Turns in one plane each, and the order they were made in; the first pair answered
turn Q:
1.477 -0.748 1.712 0.697 -0.506 0.407 0.775 -0.766 0.041 -0.708 -1.023
 -0.565 1.066 0.420 1.510 -1.273 1.291 0.133 -0.322 |-> 1.591 -0.426 0.737 0.392 0.717 -0.214 0.172 -0.867 -1.036 -0.199 -1.190
 0.079 0.558 -1.515 1.852 -0.953 1.302 1.030 -0.908
0.583 -0.511 0.629 0.047 -0.084 -0.254 3.207 -0.699 1.166 -0.437 -0.352
 -1.454 1.377 -0.751 1.807 -1.217 -1.102 -1.795 -0.699 |-> 1.127 0.020 -0.096 -0.358 1.448 -1.055 2.435 -0.328 -0.087 -0.120 -0.666
 -0.970 1.185 -2.094 2.353 -1.113 -1.364 -1.347 -1.411
1.438 1.313 -1.019 -0.124 0.921 0.097 -2.394 -1.342 -1.246 -0.323 -0.049
 0.268 -0.114 -3.253 -1.272 0.323 -0.881 0.541 -2.956 |-> 0.298 1.394 -3.707 2.179 -1.104 0.506 -1.627 0.837 0.248 2.174 0.620
 -0.415 0.718 -0.847 -1.877 1.190 0.785 -0.195 -1.087
turn S:
0.513 2.200 0.221 -1.679 -0.248 -0.309 -1.027 3.788 1.670 0.481 -1.031
 1.086 0.933 0.793 0.158 -1.196 0.381 -1.426 -0.551 |-> 1.406 0.863 0.973 -0.646 0.916 -1.490 -1.832 2.919 0.706 -0.381 -1.205
 2.063 -0.042 -1.495 0.872 -1.919 0.742 -0.208 -1.517
3.082 1.736 4.282 -0.106 -0.407 -1.691 -1.500 1.006 -0.401 -1.516 -0.030
 1.299 0.328 -1.742 0.275 1.722 1.037 1.134 -2.280 |-> 2.583 1.829 3.875 0.932 -3.171 -0.382 -0.476 1.859 1.577 -0.603 0.159
 0.519 1.334 1.155 -0.509 2.175 2.216 0.478 -0.728
0.281 -0.527 0.020 -1.049 -2.336 0.642 -1.478 -0.547 0.208 -0.468 0.481
 -0.318 1.405 -1.047 -1.366 -0.064 1.185 2.750 -0.006 |-> -0.290 0.655 -0.259 -2.066 -2.078 1.001 -2.010 -0.378 -0.017 -0.202
 0.472 -0.722 1.676 -0.803 -1.255 0.655 0.036 2.464 -0.159
turn U:
0.774 -0.752 1.292 1.113 -0.771 0.505 0.557 -0.238 1.036 -0.400 0.105
 0.760 -0.158 -1.350 0.060 -0.827 1.058 0.938 -0.365 |-> 0.685 -1.161 0.345 1.452 -0.189 0.070 0.291 -0.319 0.640 -0.021 -0.001
 0.835 0.278 -1.930 0.488 -0.932 1.075 0.877 -0.289
-0.272 -0.890 0.249 1.419 -0.402 -0.507 0.296 -0.469 1.312 -0.723 -0.723
 0.855 -0.402 1.927 -0.291 -1.222 -0.448 -0.597 0.542 |-> -0.329 -0.913 -0.171 1.763 -0.375 -0.546 0.442 -0.118 1.033 -0.346
 -0.520 0.900 -0.237 1.649 -0.220 -1.579 -0.204 -0.138 0.677
-0.718 -0.556 0.796 -0.949 -0.054 -0.547 1.824 -0.408 -0.265 0.597
 -0.898 -1.062 -1.037 3.074 0.264 0.607 0.013 -0.876 0.591 |-> -0.400 -0.094 1.200 -0.635 -0.806 -0.066 1.710 -0.165 0.501 0.751 -1.195
 -1.027 -0.843 3.292 -0.216 0.592 0.562 -0.691 0.768
turn R:
0.364 1.159 -1.398 0.298 -1.323 0.667 -0.301 0.649 1.303 1.815 0.657
 -0.045 0.577 -0.031 -1.121 0.246 0.594 0.563 0.302 |-> 0.245 1.236 -0.153 -0.463 -1.739 1.352 -0.092 0.036 1.750 1.165 0.372
 -0.321 0.447 0.782 -1.410 0.152 -0.001 0.045 0.690
0.079 0.021 -0.398 0.531 -1.283 1.145 0.474 0.242 0.958 0.854 0.316
 -0.245 0.321 0.626 -0.339 -0.125 0.761 0.490 0.421 |-> 0.311 0.354 0.810 0.072 -1.038 0.988 0.137 -0.348 1.330 -0.181 0.274
 -0.339 0.439 0.620 -0.540 -0.038 0.422 0.407 0.120
-0.795 -1.259 0.967 0.395 -1.079 -0.303 0.420 0.359 -0.305 -0.155 -1.401
 0.394 0.925 0.651 0.631 0.285 -0.425 -0.298 -0.985 |-> -0.631 -1.065 1.223 -0.056 -0.608 -0.499 0.363 0.511 -0.434 -0.480
 -1.372 0.201 0.730 0.054 0.330 0.283 -0.609 -0.147 -1.373
-0.719 -2.084 -0.009 -0.378 0.762 -1.930 1.440 0.072 -1.957 -1.806
 -0.678 0.760 -1.284 1.649 -0.536 1.179 -0.212 0.456 0.648 |-> -0.563 -1.969 0.490 -0.635 1.408 -2.121 1.260 -0.128 -1.924 -2.016
 -0.401 0.800 -1.221 1.295 -0.724 1.164 -0.309 0.301 0.362
turn N:
0.166 0.568 -2.324 1.327 0.538 -1.361 -1.346 0.677 -0.634 0.581 0.602
 0.299 0.227 -1.966 1.179 0.224 0.299 -0.013 -0.277 |-> -0.341 1.657 -2.466 0.923 -0.900 -0.281 -1.218 0.972 0.358 1.088 0.818
 -0.496 1.046 -0.154 -0.257 0.509 0.227 -0.750 0.166
1.130 0.792 -0.713 -0.748 0.544 -0.057 0.110 0.473 0.064 1.054 0.026
 -3.529 -1.075 -0.117 0.993 1.703 -0.146 0.358 -0.454 |-> 1.063 1.394 -0.186 -1.340 0.325 0.011 0.162 0.277 0.347 0.643 0.044
 -3.679 -0.969 0.030 0.891 1.708 -0.252 0.503 -0.452
-1.642 2.188 3.016 -2.044 0.051 2.012 1.049 -0.389 0.582 0.277 0.890
 -2.616 2.104 3.948 0.143 2.090 -2.436 -2.396 0.061 |-> -0.418 0.557 5.016 -2.887 2.332 0.995 0.099 -2.647 -1.157 -1.930 0.611
 -1.476 0.521 0.808 0.929 0.755 -3.035 -1.027 -2.150
-0.563 -3.070 3.505 1.375 -1.319 1.178 1.499 -2.268 0.646 -0.315 -0.275
 -0.677 -0.544 -1.441 0.675 -1.134 -0.702 -0.740 0.567 |-> -1.139 -3.768 1.736 2.953 -0.542 0.013 1.779 -1.444 -0.500 0.659 -0.778
 -0.645 -0.532 -1.342 1.303 -0.493 0.188 -0.641 0.893

Between the rows of a pair lie two turns.
-0.926 0.773 3.041 -2.356 1.037 -0.452 0.813 -0.490 -1.971 -1.542 -0.117
 0.012 0.217 1.319 2.630 1.276 -3.914 -1.683 -1.040 |-> -1.483 -0.417 -0.154 -0.157 2.503 -2.054 0.765 0.572 -3.760 0.499 -0.730
 0.265 -0.174 -0.139 3.737 1.372 -2.476 -0.730 -0.669
N, R
0.562 -0.884 0.449 0.580 1.065 -0.644 -2.033 -0.144 0.117 0.459 0.793
 1.243 -0.746 -2.733 -0.162 -0.176 1.786 1.907 -0.915 |-> 0.507 1.090 1.736 -1.129 -0.974 1.377 -1.820 -0.208 2.747 -0.243 1.374
 0.744 0.069 -0.412 -1.827 0.223 0.746 0.792 0.010
S, N
0.134 0.199 -1.783 -1.019 3.223 -0.196 -0.635 0.460 -1.952 -0.746 -1.217
 0.753 -1.878 0.561 0.499 1.546 -0.969 -1.664 1.683 |-> 0.036 1.202 -0.334 -1.531 0.711 1.741 -0.028 0.080 0.803 -1.045 -0.759
 0.168 -0.921 2.616 -1.423 1.599 -1.045 -2.334 2.432
Q, N
0.391 0.091 -3.056 2.721 -1.117 -1.193 0.151 1.123 -1.462 3.463 0.095
 1.163 -0.760 -1.401 -2.039 -0.873 1.775 0.242 0.655 |-> -0.726 3.488 0.406 -2.989 0.872 -0.399 -0.110 -0.351 -2.103 0.831 -0.303
 0.193 -0.213 1.087 -1.177 0.781 -3.375 -2.055 -0.185
Q, S
-3.421 1.493 1.759 -1.659 0.654 -0.361 2.680 0.061 -0.882 -0.927 -0.694
 -0.235 2.363 4.162 -0.398 1.949 -0.966 -2.425 1.799 |-> -1.274 0.589 5.445 -3.085 0.311 -0.212 2.264 -2.225 -0.185 -3.485 -0.222
 0.547 1.238 1.169 -0.991 -0.355 -0.885 -0.788 0.147
U, N
-0.810 -1.500 -4.222 1.861 -1.249 1.798 0.584 0.676 -1.031 2.335 -1.957
 2.245 1.605 -1.757 -1.334 -0.902 1.968 0.426 -0.376 |-> -0.692 1.636 -2.405 -2.805 0.680 2.165 -0.979 -1.221 -1.489 0.998 -2.501
 2.309 1.775 -3.056 -1.573 -0.397 -1.349 0.546 -2.027
N, S
-0.680 -2.891 1.534 0.232 -0.555 -0.691 1.116 -0.829 -1.207 -2.525 0.352
 1.276 -0.700 -0.619 0.291 -1.633 1.163 0.926 -1.525 |-> -2.183 -0.199 -2.042 0.392 -2.183 0.415 1.004 1.704 0.117 1.167 0.531
 0.010 1.079 2.542 -0.920 0.596 1.358 -0.395 0.436
Q, S
0.931 -0.754 0.234 -1.088 1.573 1.024 -2.393 -0.386 -1.143 0.087 -0.453
 1.786 -1.205 -3.846 -2.781 -0.281 0.303 2.412 -0.995 |-> -0.459 -0.794 -3.108 1.475 -0.430 1.503 -1.141 2.205 -0.254 2.991 -0.404
 0.580 -0.199 -0.485 -2.986 1.178 1.653 1.031 1.226
N, S
0.351 -0.156 -3.361 3.099 1.026 -0.830 -0.885 1.601 -0.471 1.978 -0.017
 0.410 -0.386 -1.541 -0.227 -0.478 2.040 1.064 0.058 |-> 1.324 -1.592 3.512 0.707 -0.147 0.853 0.676 -1.298 1.047 -3.421 0.058
 0.534 -0.746 -0.087 0.072 -2.096 -0.074 0.120 -0.313
Q, Q
0.573 -1.020 -0.931 3.219 0.063 -2.265 2.438 0.814 -3.736 1.899 0.596
 -1.597 0.748 -1.128 0.870 0.744 1.551 0.901 -0.455 |-> 0.942 0.573 4.142 -0.013 -2.894 0.295 3.258 -0.797 -0.375 -1.079 0.844
 -2.290 1.750 1.400 -0.486 0.111 -0.482 -0.453 -0.338
N, Q
-0.849 0.728 -0.366 3.121 -0.906 3.220 1.368 0.782 1.691 3.763 1.690
 1.141 -0.630 -0.449 -0.832 0.148 1.233 -1.983 2.656 |-> 1.222 -0.245 3.643 0.324 0.762 2.850 0.687 -2.095 0.804 0.370 1.691
 1.912 -2.158 -3.787 0.056 -1.486 -0.035 -0.383 0.174
N, N
0.388 -1.302 1.125 0.799 -0.338 -0.232 1.076 -0.227 0.406 -1.660 -0.899
 -0.477 0.167 0.972 1.370 0.835 0.073 -0.302 1.742 |-> 0.514 -0.843 -1.140 0.755 1.156 -1.324 0.112 0.168 -1.030 -0.121 -1.260
 -0.452 0.153 -0.754 1.481 1.427 0.448 0.452 1.040
Q, Q
-1.717 0.499 -4.721 1.143 -0.344 -0.041 -0.276 2.299 -1.965 2.225 -0.421
 -1.979 1.621 0.647 -1.512 1.910 -0.445 0.408 1.054 |-> -1.212 1.120 -4.330 0.324 -1.008 0.447 -0.815 2.118 -1.072 2.510 -0.048
 -2.377 2.214 0.667 -2.088 1.834 -0.082 0.561 1.137
S, N
0.023 -0.968 -0.542 1.884 0.821 -0.348 1.077 0.104 -1.158 -0.522 -0.986
 -1.015 -0.662 0.775 1.891 -0.104 1.019 -1.055 0.838 |-> -0.328 1.156 0.117 -0.519 0.010 0.993 0.797 -0.040 0.294 -0.438 -0.635
 -1.522 -0.105 2.269 0.167 0.667 -0.357 -1.967 0.995
S, N
0.829 -1.480 3.643 -0.439 0.169 -0.815 0.314 -1.629 -0.182 -3.059 0.460
 1.504 -1.332 -1.837 0.570 -2.329 -0.276 1.590 -1.025 |-> -2.821 0.829 -1.607 1.423 -1.357 0.090 1.400 1.989 -0.060 1.303 0.462
 -0.468 0.663 4.029 0.239 0.669 0.302 -1.355 2.128
N, S
2.412 2.749 2.075 -3.714 -0.811 2.055 -0.547 -0.965 3.200 -0.250 0.744
 0.104 1.646 -2.659 -2.683 -0.073 -1.065 0.030 -1.900 |-> 1.677 3.079 -1.706 -1.750 -1.657 1.892 -0.625 1.152 3.163 2.661 0.745
 -0.146 2.359 -1.648 -3.550 0.642 0.600 -0.156 -0.712
Q, Q
-0.362 -0.175 -1.287 1.595 -2.313 0.940 -0.228 1.473 1.710 1.466 1.098
 0.288 0.275 0.431 -1.414 0.432 1.713 -0.337 0.299 |-> -1.458 1.845 -1.901 -0.748 -0.711 1.150 -0.675 1.627 0.760 1.748 0.461
 -0.577 0.804 1.045 -1.029 1.814 -0.273 -1.133 0.426
S, Q
-1.003 0.098 -2.062 0.300 2.898 -1.165 0.481 -0.002 -2.411 0.758 -0.758
 -0.759 -0.583 -0.454 1.510 0.830 -0.878 -0.358 -0.452 |-> -1.323 -1.051 1.297 0.519 0.130 0.731 2.208 -0.449 -0.069 -1.338 -0.430
 -1.272 -0.221 2.707 1.219 0.007 -1.016 -1.659 0.461
Q, Q
-0.490 -0.710 -1.200 2.450 -0.333 0.155 -1.783 0.595 -0.604 3.162 0.528
 -1.078 1.862 0.948 -0.107 1.652 2.770 0.880 0.375 |-> 0.449 1.394 1.807 -1.576 1.775 0.481 -3.486 -1.576 -1.252 1.010 0.296
 -0.530 1.264 -1.562 -0.012 1.853 -0.310 1.705 -1.835
N, S
-0.452 2.602 -0.265 -1.500 1.303 -0.225 -1.788 -0.406 -0.414 0.243
 -0.395 0.235 -0.198 0.149 0.341 0.270 -1.625 -0.429 -0.244 |-> 0.410 -0.456 -0.320 1.048 1.305 -1.134 -1.696 -0.420 -1.087 0.143 -0.380
 0.557 -1.265 -2.088 0.769 -0.807 0.430 1.106 -0.483
Q, S
-0.851 -0.999 -1.626 0.533 1.075 -1.188 1.301 0.969 -0.496 0.886 -0.815
 0.037 0.214 0.165 0.924 -0.568 -0.190 0.460 0.413 |-> -0.203 0.904 1.150 -1.694 -0.438 0.769 0.883 -0.002 1.589 -0.414 -0.324
 -0.366 0.506 0.900 -0.516 -0.883 -1.144 0.413 0.426
N, N
-1.933 -0.844 -1.035 1.969 0.201 -0.943 1.634 1.500 -1.376 0.076 -0.478
 -1.045 0.530 3.572 1.484 0.704 -0.434 -2.072 0.972 |-> -0.176 0.196 4.028 -1.293 0.196 0.184 0.960 -0.851 -0.167 -3.382 -0.456
 -0.238 -0.058 1.680 0.528 -0.869 -2.401 -1.442 -0.706
N, N
-0.474 -0.694 2.492 -1.973 -1.383 0.223 2.499 0.869 0.930 -0.676 -0.558
 -0.699 0.733 0.833 -0.938 0.029 -0.337 -1.396 -0.136 |-> -0.466 -3.000 1.138 -0.071 0.913 -1.782 2.489 1.026 -1.524 0.012 -0.779
 -0.157 -0.192 -1.016 0.790 0.171 0.732 -0.623 -0.573
N, N
0.824 0.740 -0.227 3.306 -1.959 -0.097 0.717 2.638 1.546 -0.102 -0.776
 -3.226 1.378 2.851 0.962 1.530 2.506 -0.655 -0.076 |-> 0.101 2.713 -1.771 1.137 0.901 -0.736 -0.572 2.496 -0.845 0.798 -1.217
 -3.396 1.304 2.410 1.806 2.901 0.310 -1.211 -0.759
S, Q
-0.270 -0.206 -1.843 -0.424 0.211 0.260 -0.387 0.731 -0.955 1.182 -0.590
 -1.397 0.919 2.144 0.234 0.745 -1.302 0.002 -0.176 |-> 0.436 -0.034 0.746 -2.150 0.487 0.251 -0.951 -0.898 -0.635 -0.366 -0.537
 -0.739 0.811 0.619 -0.027 -0.084 -2.189 0.752 -1.303
N, N
-0.905 -3.613 0.429 1.254 1.777 -3.164 -0.141 -0.654 -2.766 -0.866 0.299
 0.078 -0.791 -3.756 2.944 -1.338 -0.907 -1.169 -0.256 |-> -2.665 1.212 -0.301 -0.245 -3.169 0.314 0.697 1.208 2.355 1.245 1.314
 -1.706 1.784 2.185 -0.693 0.650 -1.237 -3.824 2.826
N, N
0.922 1.006 -1.098 0.711 1.841 -0.822 -1.725 -0.038 0.494 2.269 -0.180
 -0.534 0.231 -1.308 -0.891 0.143 -1.183 2.030 -0.122 |-> 1.264 1.042 1.520 0.300 -0.984 0.668 -0.930 -0.796 2.711 0.681 0.049
 -0.760 0.430 -0.075 -1.975 -0.298 -1.140 1.426 0.324
Q, N
-1.438 -0.838 1.134 0.823 -1.386 1.940 0.606 2.230 1.470 -0.476 0.174
 -1.437 0.802 4.060 -0.398 -0.085 -0.806 -1.498 2.245 |-> -0.659 -3.058 1.697 0.656 3.155 -0.796 -0.165 0.777 -2.490 -2.320 -0.801
 -0.147 -1.029 -0.075 2.370 -0.999 -1.995 0.386 0.012
Q, N
1.313 0.418 3.936 -0.256 -1.590 2.865 -0.981 -1.252 1.121 -1.780 0.139
 0.865 0.732 2.522 -0.760 0.429 -2.021 -0.937 -0.718 |-> 2.154 -1.853 1.062 2.041 2.135 -0.205 -1.881 -1.547 -2.932 -0.348 -0.425
 2.284 -0.849 -2.100 1.541 0.149 -0.318 1.105 -1.939
N, R
1.120 -0.241 1.241 -1.079 0.565 -0.650 -1.069 -0.633 -0.934 -0.779
 -0.492 -0.076 -1.320 -0.025 0.316 0.133 -0.319 0.567 -1.304 |-> 1.228 -1.254 0.320 1.645 -1.214 0.257 -0.357 0.413 0.484 0.346 -0.113
 -0.163 -0.753 0.984 -0.243 -0.101 1.818 0.266 -0.103
S, U
0.828 -2.628 4.212 0.329 -2.232 1.232 1.793 -1.120 1.698 -3.243 -0.053
 0.040 -0.637 0.937 -0.208 -1.845 0.035 -0.553 -0.358 |-> -0.164 -1.440 3.695 -1.759 1.791 -0.611 0.574 -1.830 -1.707 -3.215
 -0.881 0.181 -1.221 -0.720 1.784 -0.593 -2.800 -0.556 -1.606
S, N
-3.518 0.245 -2.119 2.278 -0.709 0.260 -0.154 2.678 -0.072 0.646 -0.287
 -1.540 1.124 1.439 0.983 2.344 -0.618 -4.224 1.280 |-> -3.507 0.707 -2.740 1.925 0.334 -0.420 -0.622 2.340 -0.994 0.989 -0.313
 -1.326 0.730 0.249 1.059 2.753 -0.900 -3.562 0.993
S, N
-0.738 0.303 1.512 0.251 -1.587 1.572 1.434 1.203 1.670 -0.450 0.316
 -0.566 0.351 2.766 0.295 -0.205 0.244 -1.744 2.043 |-> -0.828 0.082 0.018 -0.506 2.968 -0.866 0.302 0.367 -2.597 -0.133 -0.438
 0.245 -0.804 0.055 2.405 0.760 -1.114 -0.802 0.202
S, N
-0.794 3.200 -3.170 -1.948 1.743 -0.596 -1.750 1.295 -1.117 2.382 -0.543
 0.335 0.227 -0.948 -0.088 1.907 -1.213 -0.514 -0.356 |-> -0.696 1.618 2.604 -3.190 -1.377 1.472 0.779 -0.406 1.576 -1.596 -0.275
 -0.283 0.304 2.572 -0.468 0.506 -2.049 -2.386 0.529
Q, Q
1.492 -0.536 -0.631 -0.788 -0.359 1.137 -1.510 -0.823 0.375 1.479 1.049
 0.727 -0.610 -3.504 -2.901 0.534 0.094 2.098 -1.275 |-> 0.977 -1.298 1.092 -0.031 -2.831 2.214 0.031 -0.583 1.941 0.388 1.201
 0.196 -0.012 -0.826 -3.423 0.308 0.267 0.624 0.040
Q, Q
0.283 -1.638 2.619 0.682 0.068 -0.265 1.094 -1.817 -0.163 -1.236 -0.065
 0.387 -0.336 -0.260 0.570 -1.068 -0.174 0.430 0.246 |-> 0.127 -0.811 -1.095 1.723 1.028 -1.120 0.062 -0.648 -0.966 1.393 0.075
 0.369 -0.355 -1.661 0.457 -0.295 0.883 1.383 0.506
R, Q
-2.089 -0.487 -2.732 0.448 1.276 -0.245 1.171 2.645 -2.898 2.938 0.279
 -1.651 0.667 2.839 1.579 1.310 0.141 -1.721 0.378 |-> -1.747 0.295 -2.309 0.456 -0.300 0.936 1.047 2.995 -1.415 3.237 0.537
 -1.864 1.326 3.521 0.573 1.179 0.542 -1.600 1.091
S, N
0.254 -0.325 3.280 -2.281 -0.017 1.064 0.411 -0.937 -0.054 -2.273 0.190
 -0.286 -0.937 0.529 0.282 -1.048 -2.110 -0.763 -0.205 |-> -0.549 -2.006 0.883 1.366 -1.672 0.889 1.554 1.140 0.178 -0.397 0.388
 -0.782 -0.224 2.705 0.437 -0.627 -0.046 -1.449 1.711
N, S
-0.945 0.703 -3.903 1.253 -0.926 0.354 -0.182 1.866 0.682 3.708 -0.431
 -0.196 0.865 0.309 -0.422 0.878 1.325 0.152 0.408 |-> 1.508 1.219 2.267 -2.878 -0.571 1.192 -1.199 -1.565 1.567 -0.803 -0.233
 0.644 -0.032 -2.685 -1.304 -0.723 -1.048 1.457 -2.112
N, N
1.610 -1.419 3.409 -0.063 -1.293 0.561 -0.172 -1.584 1.137 -2.455 1.114
 0.854 -0.695 -2.844 -0.897 -2.437 0.721 0.256 -1.462 |-> -1.742 1.478 -1.571 0.704 -2.120 1.302 0.756 2.071 1.325 1.842 0.907
 -0.834 1.521 3.018 -0.744 1.160 0.490 -2.842 1.250
N, S
0.200 -0.040 -4.099 -0.651 0.988 -1.887 -0.513 0.595 -1.298 2.867 -0.464
 -0.357 -0.766 -1.142 0.083 1.089 0.274 0.507 -0.387 |-> -0.123 1.745 -2.212 -1.998 -1.826 0.562 0.202 0.654 1.835 2.212 0.063
 -1.349 0.354 2.180 -1.808 1.199 -0.379 -1.053 0.520
N, R
-1.391 -0.203 -0.617 1.857 -1.990 -0.167 1.005 -0.204 1.958 -0.778
 -0.388 -0.820 1.005 1.280 -1.695 -0.655 -0.752 -0.841 0.507 |-> -0.679 0.546 -1.605 0.065 1.369 -1.674 -0.705 -1.220 -0.148 -0.588
 -1.128 0.071 -0.067 -2.027 -0.403 -0.690 -1.771 0.704 -1.340
Q, Q
2.275 -0.092 -1.405 1.093 -3.971 1.603 -0.210 1.373 3.725 2.896 0.421
 1.182 0.758 -0.852 -3.430 0.435 3.286 2.433 0.975 |-> 1.589 3.522 -1.111 -4.046 2.086 -0.445 -2.331 -0.130 -0.490 2.271 -0.954
 1.222 0.261 -3.756 -1.167 2.243 -1.494 2.193 -1.952
S, N
-1.138 -0.748 0.149 0.471 2.164 -1.215 1.011 0.422 -3.187 -1.315 -1.668
 -0.592 -0.723 0.839 2.154 0.215 -1.051 -1.532 0.195 |-> -0.851 -1.843 -1.197 2.333 0.917 -1.086 1.629 0.962 -2.155 -0.555 -1.008
 -0.507 -0.633 0.971 1.543 0.076 0.471 -1.171 0.636
Q, S
-0.928 -2.052 -0.323 1.393 -0.362 -0.158 0.723 0.749 -2.487 0.143 -0.234
 -1.099 -0.673 -0.193 1.688 0.879 0.292 0.487 2.215 |-> -0.801 -0.843 2.902 -0.976 -0.888 1.015 0.659 -0.442 -1.222 -1.812
 -0.042 -1.023 -0.222 0.354 0.842 0.357 -1.201 -0.255 1.390
N, Q
